One vector is turned by the same rotation once a tick. Each row is the vector after some number of ticks, and that number follows the row.
The counts run from 0 to 476.
[117  75 143 112 128 130 119  96 133 122 132 159 119 176 138 110 113  92
  86 131 129  97 113 104  76 108 161 117 167  95 152 142] : 364
[193  95 142 163 120 145 164 105 122 194 153 130 113  98 132  72 165 148
 147 144 140 155 121 127 132 163 114 129 139 144  83 136] : 462
[138 196 116 150 128 135 104 154  94 122 153  94 104 119 168 179 100 134
  80 129 147 168  99 125 130 123 159 138 142 147  89 134] : 309
[142 173 118 126 138 120 102 166 103 187 146 143 122 107 174 113 123 102
  94 124 152 176 156 135 140 115 139 132 132 136  93 179] : 327
[171 169  94 142 132 148 124 134 137 151 143  87 133 100 136 116 110 126
 150 124 136 141 129 119 201 117 151 158 140 154  66 132] : 429
[144 150 160 139 101  86 123 115 118 178 146  99 144 122 186 109 177 131
 135 103 112 150 138 147 144 152  85 134 105 173 105 138] : 472
[ 94 155 116 154 128 138 139 121 147 132 134 104  93  86 180 116 172 193
 160 144 151 128 135 143 137 115  98 135 121 114 174 110] : 177
[139  87 139 155 112 149 163  85 138 124 131 133  90 158 109 123 122 116
 132 145 100  92  79 121 108 156 147 136 150 109 137  55] : 263
[ 79 167 107 108 130  93  83 131 133 150 117 128 154  95 171 153 148 141
  89  92 137 145 145 153 150  97 108 110 116  98 123 152] : 199
[ 92 117 157 144 120 137 153  99 150 119 111 129  67 130 159 160 139 140
 100 170 139 122  90 123  78 151 143 120 149  96 160  87] : 48
[126  97  83 143 108 153  98 129 114 108 129 138 113 150 117 145  92 115
  56 125 137 125  94 128 124  87 175 134 146 118 168  89] : 286
[146 150 176 116 139 111 109 109 140 148 136  78 127 169 168 126 130 104
 135 109 124 111 114  95 129 141 142 138 141 155  58 166] : 352
[158 130 103 167 157 173 144 133 137 167 157 157  78  77 125 113 137 151
 161 161 150 137 112 122 137 130 186 144 132 113 156 114] : 306
[125  88 123 138  94 102  91 107 121 170 115 164 142 144 158 101 172 117
  77  98 135 128 121 167 113 117 111 113  99 124 185 118] : 28
[135  83 105 140 105 118 175  70 123 144 159 146 139 110  94 128 134 162
 135 136 119 110 113 109 105 124 103 121 161  66  80 106] : 108
[ 80 137 120 110 154 121 126 114 168 109 128 127 117 117 128 182 115 158
 135 117 133  75 110 103 114  87 166 118 144  67 135 135] : 81
[124 163 175 157 108  90 141 125 100 149 155 108 123 123 191 120 166 172
 139 117 113 142 129 140 106 142  73 135 125 149 109 125] : 471
[118 128 133 100 132  94  99 112 137 171 116  94 162 125 170 142 145 132
  73  84 129 129 129 117 146  89  96 122 125 135  72 161] : 336
[158 156 149 151 106 151  89 143 136 167 127 129 102 158 181  83 131  66
 121 138 153 153 116 139 152 160 153 143 127 170 131 140] : 34
[112 102 135 117 147  97 130  74 149 120 144 128 135 120 123 170 153 163
 134 107 134  70  97 107 100 120 144 101 130  73 103 135] : 219
[144 118  85 151 123 136  69 115 135 102 126 102 130 146 157 147 144 122
  87 121 187 117  78 145 153  92 159 117 109 131 149 130] : 174
[119 211 110 151 100 116 110 129  86 120 185 153 133 133 152 163 102 101
 156 107 137 147 141 135 144 144 133 114 150 107  84 154] : 94
[119 122 162 153 106 121 145  89 112 114 155 177  92 148 164 112 142 126
 173 147 146 118 130 135  69 153 130 109 151  92 160 136] : 366
[102 186 128 168 111 128 142 141 106 146 142 112  92  84 141 175 148 162
 120 135 104 150  98 157 130 161 124 138 112 126 127  69] : 299
[145 130 118 143 136 137 152  94 159 157 161 125 116  91 149 107 143 150
 196 152 169 124 146 111 147 147 122 116 146  89  90 168] : 212
[150 109 180 130 159 133 163  89 152 175 131 134 101 112 126 129 148 129
 124 150 121 119  88 100  85 157 157 128 161 110  79 127] : 341
[159 154 112 154 119 116 105 126  84 126 171  99 145 130 144 156 114 141
  83 105 151 149 100 125 134  96 121 130 139 157  57 148] : 447
[158 102 129 135 140  98  77 118 113 174 133 134 160 137 125 147 149 112
  61  77 121 112  86 143 124 121 154 112 109 131  90 124] : 457
[145 102  53 154 126 148  99 109 119 115 154 149 141 118  95 152 115 133
  93 123 164 115  98 134 144  87 162 109 126  92 132 114] : 424
[146 126 131 121  84 121 134  96 140 147 118  87 139 146 144  95 136 105
 144 107  92 110 134 138 178 158  86 144 135 159  86  94] : 257
[ 77 136  63 118 110 116 109 136 121 126 118 123 145 103 129 159 123 154
  95 106 100 116 146 138 152  60 111 141 123  94 165 103] : 415
[150  90 164 164 134 114 140  92 117 109 158 101 120 140 160 136 171 186
 128 123 146 100  85  97  77 110 133 120 132 129 121 135] : 469
[125 115  77 116 119 106 114 100 138  99 159 110 181 129 131 138 112 151
 127  95 154  87 134 114 153  56 125 118 150  80 105 154] : 97
[122 104  94 134 112  98 114  95 105 157 160 197 162 131  97 145 137 120
 123  80 110 106 124 144 120 112 145  98 120  68 147 118] : 106
